(in the rows, 128 means zero)
Rotation paths and how fast each direction turns (degrees a step):
Each turn is a multiple of 5 degrees from 10 to 175, or 0.
Each row of a path follows its step; steps can be skipped.

step 1: [116 121 124 130 142 133 115 129 126 132 122 132 121 124 122 121 123 124
 124 129 131 128 139 120 125 133 139 135 137 128 117 133 120 127 129 138
 136 123 130 120 130 123 117 132 129 131 125 123 135 127 131]
step 2: [130 125 128 134 133 118 120 121 125 128 124 132 141 129 117 119 130 126
 131 121 129 139 133 119 123 128 120 137 126 135 127 127 124 126 145 133
 117 133 137 125 136 135 126 118 135 131 137 128 133 126 127]
step 4: [115 136 127 130 117 133 122 132 132 133 115 137 125 121 120 136 121 126
 122 125 143 128 134 123 129 123 141 130 127 126 122 134 123 137 123 130
 132 126 128 132 134 131 127 131 128 131 141 133 134 126 134]
step 7: [129 136 127 126 133 135 125 132 128 121 111 126 130 123 120 122 127 131
 130 120 131 131 133 113 130 129 124 130 126 135 125 130 127 131 131 130
 132 116 135 133 136 118 120 125 123 139 129 127 127 124 147]
step 8: [123 122 125 126 124 127 122 125 121 127 123 119 127 123 119 130 128 118
 143 121 133 130 150 130 117 129 119 138 129 128 126 128 131 120 138 131
 129 133 134 125 125 131 130 137 123 129 130 135 130 136 130]
step 11: [124 125 129 120 124 116 119 125 123 130 122 130 124 125 112 120 122 135
 129 123 136 130 125 125 125 127 128 133 126 128 121 137 132 131 150 129
 129 126 130 121 134 134 138 128 138 121 126 140 130 134 127]
step 12: [120 132 130 130 133 128 121 133 131 132 121 142 117 131 117 135 125 125
 138 132 124 139 122 115 129 121 126 136 127 124 129 126 124 141 131 131
 126 125 141 122 122 130 131 130 119 130 125 120 125 131 136]
step 13: [115 130 122 135 134 132 134 126 131 131 117 125 127 129 126 139 126 119
 124 117 130 137 138 118 134 126 128 136 137 127 121 128 124 125 128 123
 121 128 130 130 138 125 121 122 125 137 138 143 129 131 128]
Speeds:
[129 128 129 128 131 126 124 126 127 129 129 128 131 130 129 128 127 131
 123 128 131 127 126 129 129 129 130 128 130 127 126 128 128 125 128 131
 129 131 126 125 128 127 127 125 128 129 124 128 128 126 128]  80
[128 129 128 126 127 130 130 130 131 129 124 126 126 127 128 128 128 125
 125 129 129 126 130 131 127 127 129 125 131 127 127 131 130 126 130 129
 129 126 130 127 130 126 126 127 132 130 129 128 130 126 129]  115
[131 130 127 125 128 126 128 129 127 126 127 130 129 128 129 132 127 128
 128 129 127 127 129 127 128 127 126 131 126 128 131 126 127 130 129 131
 126 125 128 128 127 125 127 128 131 132 124 125 128 127 127]  155
[128 129 128 126 128 127 129 126 126 126 129 126 128 127 128 128 126 127
 126 127 125 125 128 131 127 131 128 131 129 126 128 127 131 128 132 128
 129 127 130 128 128 127 132 124 125 127 130 129 128 131 124]  130

step 1: [132 117 134 121 124 126 134 135 128 130 117 129 124 117 140 132 130 129
 117 136 121 128 125 123 122 130 123 130 123 127 129 122 123 126 125 134
 129 115 133 129 128 125 125 123 140 133 122 121 130 136 140]
step 2: [127 129 123 120 129 132 130 128 126 132 125 128 128 126 137 127 136 138
 134 127 116 134 134 126 124 132 136 139 134 118 123 121 117 131 119 129
 131 134 130 135 132 121 136 122 139 124 119 120 135 130 120]
step 4: [126 116 127 117 129 133 131 125 123 126 118 112 135 122 123 127 131 135
 127 117 133 133 117 126 139 138 127 127 125 127 122 134 132 128 127 139
 124 125 123 129 127 129 120 126 134 126 131 140 130 130 132]
step 9: [124 130 125 112 128 117 127 131 134 129 120 121 116 120 129 135 131 136
 121 120 137 130 125 127 125 130 126 124 134 125 129 131 126 126 118 139
 134 117 125 138 122 125 125 128 135 120 132 128 130 135 132]
step 10: [133 129 125 120 116 132 129 130 128 129 133 127 117 118 138 130 138 132
 126 131 123 135 121 126 131 143 133 128 128 126 133 121 128 124 130 137
 134 128 125 121 130 123 124 115 136 123 136 122 139 126 120]
step 11: [122 126 127 119 121 124 132 128 130 130 131 137 136 116 129 121 132 118
 132 119 122 141 120 121 123 133 128 131 119 118 123 132 123 128 126 117
 122 125 130 128 133 125 127 123 136 138 126 129 138 124 122]
step 13: [131 126 131 124 128 132 132 135 130 120 127 111 120 127 131 138 136 127
 121 123 129 121 126 125 143 130 139 136 129 121 127 133 117 123 119 124
 122 129 132 134 123 128 118 128 131 125 129 127 134 137 135]
step 15: [123 126 125 129 115 131 127 117 120 124 127 130 127 114 128 127 127 132
 124 117 128 131 131 128 122 130 132 119 126 120 124 129 127 117 127 131
 132 119 134 115 134 122 130 119 144 135 132 122 131 131 128]
Speeds:
[128 129 129 127 128 127 128 130 126 128 127 126 127 130 128 130 129 127
 125 128 128 124 128 128 128 127 130 130 128 131 125 129 129 124 127 126
 127 127 129 125 131 127 130 130 126 129 123 124 128 126 131]  55
[131 128 130 127 127 128 125 129 127 131 129 128 129 130 127 125 126 128
 128 128 128 129 126 126 126 129 127 127 130 125 129 127 130 124 128 128
 129 125 125 125 128 129 125 127 128 131 131 126 130 126 128]  70
[126 129 129 134 126 129 125 127 128 127 126 130 131 128 126 128 131 130
 130 130 127 129 125 128 124 128 129 130 128 130 124 127 127 126 126 125
 127 129 129 131 128 128 128 128 130 129 129 127 130 126 126]  80
[127 129 130 130 125 129 132 126 127 126 128 129 132 126 129 128 130 128
 129 127 129 130 127 128 131 128 127 128 126 128 129 131 131 128 131 129
 127 125 127 129 129 129 130 125 123 128 128 127 131 125 129]  100
